m = [129 144 127 139 113  99 122 137 112 136 137 123 137 137]
m[0]	129
m[7]	137
m[10]	137
m[5]	99

W =
[[107 122 136 146 133 142 122 115 111]
 [128 132 132 130 128 131 128 125 129]
 [123 115 133 127 125 112 130 130 136]
 [155 132 119 124 120 111 134 141 135]
 [120 126 136 118 129 135 125 127 135]
 [129 118 124 129 128 125 134 128 127]
 [129 135 122 135 128 131 128 131 125]
 [125 119 140 133 130 126 131 128 122]
 [107 124 135 102 125 118 130 110 134]
 [127 127 126 127 128 128 128 129 128]
 [126 136 132 124 128 136 125 133 122]
 [148 133 118 122 121 113 135 133 136]
 [124 138 130 127 130 129 124 133 129]
 [120 112 133 128 126 117 130 134 137]]
W[-14][0] => 107
W[5][3] => 129
W[13][-7] => 133
W[:, 6] => [122, 128, 130, 134, 125, 134, 128, 131, 130, 128, 125, 135, 124, 130]
W[:, 0] => [107, 128, 123, 155, 120, 129, 129, 125, 107, 127, 126, 148, 124, 120]
W[5][1] => 118
W[-3][2] => 118
W[:, -7] => [136, 132, 133, 119, 136, 124, 122, 140, 135, 126, 132, 118, 130, 133]
W[10] => [126, 136, 132, 124, 128, 136, 125, 133, 122]
W[0][3] => 146
W[3][-5] => 120
W[10][6] => 125
W[9] => [127, 127, 126, 127, 128, 128, 128, 129, 128]
W[:, -1] => [111, 129, 136, 135, 135, 127, 125, 122, 134, 128, 122, 136, 129, 137]
W[0][2] => 136
W[9][-3] => 128
W[2][0] => 123
W[:, -8] => [122, 132, 115, 132, 126, 118, 135, 119, 124, 127, 136, 133, 138, 112]
W[5][-3] => 134
W[-4][-9] => 126
W[-14][8] => 111
W[:, -2] => [115, 125, 130, 141, 127, 128, 131, 128, 110, 129, 133, 133, 133, 134]
W[-11][8] => 135
W[4] => [120, 126, 136, 118, 129, 135, 125, 127, 135]
W[-10][-9] => 120
W[-9][-4] => 125
W[-13][-2] => 125
W[3][5] => 111
W[-6][-9] => 107
W[-2][6] => 124
W[-5][5] => 128
W[12][1] => 138
W[-12][-8] => 115
W[-14][6] => 122
W[-1][3] => 128
W[-13] => [128, 132, 132, 130, 128, 131, 128, 125, 129]

A = [143 140 115 123 104 134 126 135 102 124 139]
A[0]: 143
A[3]: 123
A[1]: 140
A[10]: 139

arr = [126 128 128 118 142 127 115 120 119 150 107 137]
arr[0]: 126
arr[1]: 128
arr[-6]: 115
arr[10]: 107

B = [110 104 131 141 125 128 124 127]
B[0] => 110
B[1] => 104
B[2] => 131

M =
[[143 130 132 147 125 133 144 117 144 115 155]
 [116 126 124 112 132 123 115 138 115 139 105]]
M[0, 0]	143
M[1, 4]	132
M[1]	[116, 126, 124, 112, 132, 123, 115, 138, 115, 139, 105]
M[0, 4]	125
M[0]	[143, 130, 132, 147, 125, 133, 144, 117, 144, 115, 155]
M[1, 6]	115
M[:, 3]	[147, 112]
M[1, 3]	112

X =
[[129 127 128 129 135 152 108 111 134 122 132 127 134 138 129]
 [119 125 125 129 127 132 127 117 114 149 129 140 136 127 116]
 [133 129 114 121 132 125 132 119 134 126 126 128 121 125 139]
 [131 134 117 141 120 111 119 130 117 139 137 138 124 127 139]
 [113 134 129 140 131 122 126 125 132 124 128 124 116 127 123]
 [142 116 112 143 126 125 135 127 130 116 136 134 134 140 122]
 [133 122 133 122 119 111 138 127 139 116 127 136 136 119 134]
 [140 125 139 132 122 125 125 134 147 135 127 131 138 113 131]
 [134 124 136 146 127 125 127 131 141 130 120 113 121 135 137]
 [116 141 116 132 129 138 135 115 116 124 136 133 144 108 125]]
Indices start at 0.
(0, 0)	129
(2, 11)	128
(0, 12)	134
(6, 11)	136
(1, 4)	127
(4, 10)	128
(1, 8)	114
(7, 14)	131
(6, 12)	136
(6, 2)	133
(7, 3)	132
(7, 7)	134
(2, 13)	125
(2, 5)	125
(5, 7)	127
(5, 14)	122
(6, 10)	127
(9, 6)	135
(5, 8)	130
(2, 7)	119
(2, 10)	126
(4, 6)	126
(1, 13)	127
(7, 13)	113
(8, 8)	141
(6, 5)	111
(0, 13)	138
(0, 7)	111
(5, 6)	135
(2, 3)	121
(7, 12)	138
(5, 1)	116

a =
[[131 119 142 129 131 136 128 136 101 155 136]
 [133 124 130 131 126 116 143 137 100 152 132]
 [127 130 123 119 119 133 126 131 116 146 134]
 [125 135 125 134 130 118 115 130 144 126 131]
 [133 139 120 142 113 104 122 127 126 107 136]
 [119 113 132 131 128 123 106 135 131 154 118]
 [151 135 126 139 120 131 129 105 143 109 150]
 [130 126 115 129 117 121 121 118 150 118 121]]
a[0][0] -> 131
a[6][5] -> 131
a[5][5] -> 123
a[2][2] -> 123
a[6][3] -> 139
a[0][7] -> 136
a[4][8] -> 126
a[1][4] -> 126
a[4][3] -> 142
a[2][8] -> 116
a[6][9] -> 109
a[1] -> [133, 124, 130, 131, 126, 116, 143, 137, 100, 152, 132]
a[5][2] -> 132
a[3][3] -> 134
a[4][5] -> 104
a[0][4] -> 131
a[7] -> [130, 126, 115, 129, 117, 121, 121, 118, 150, 118, 121]
a[3][0] -> 125
a[7][5] -> 121
a[7][6] -> 121
a[0][6] -> 128
a[:, 0] -> [131, 133, 127, 125, 133, 119, 151, 130]
a[6] -> [151, 135, 126, 139, 120, 131, 129, 105, 143, 109, 150]
a[1][5] -> 116
a[0][10] -> 136
a[4] -> [133, 139, 120, 142, 113, 104, 122, 127, 126, 107, 136]
a[3] -> [125, 135, 125, 134, 130, 118, 115, 130, 144, 126, 131]
a[5][7] -> 135
a[4][1] -> 139
a[5][8] -> 131
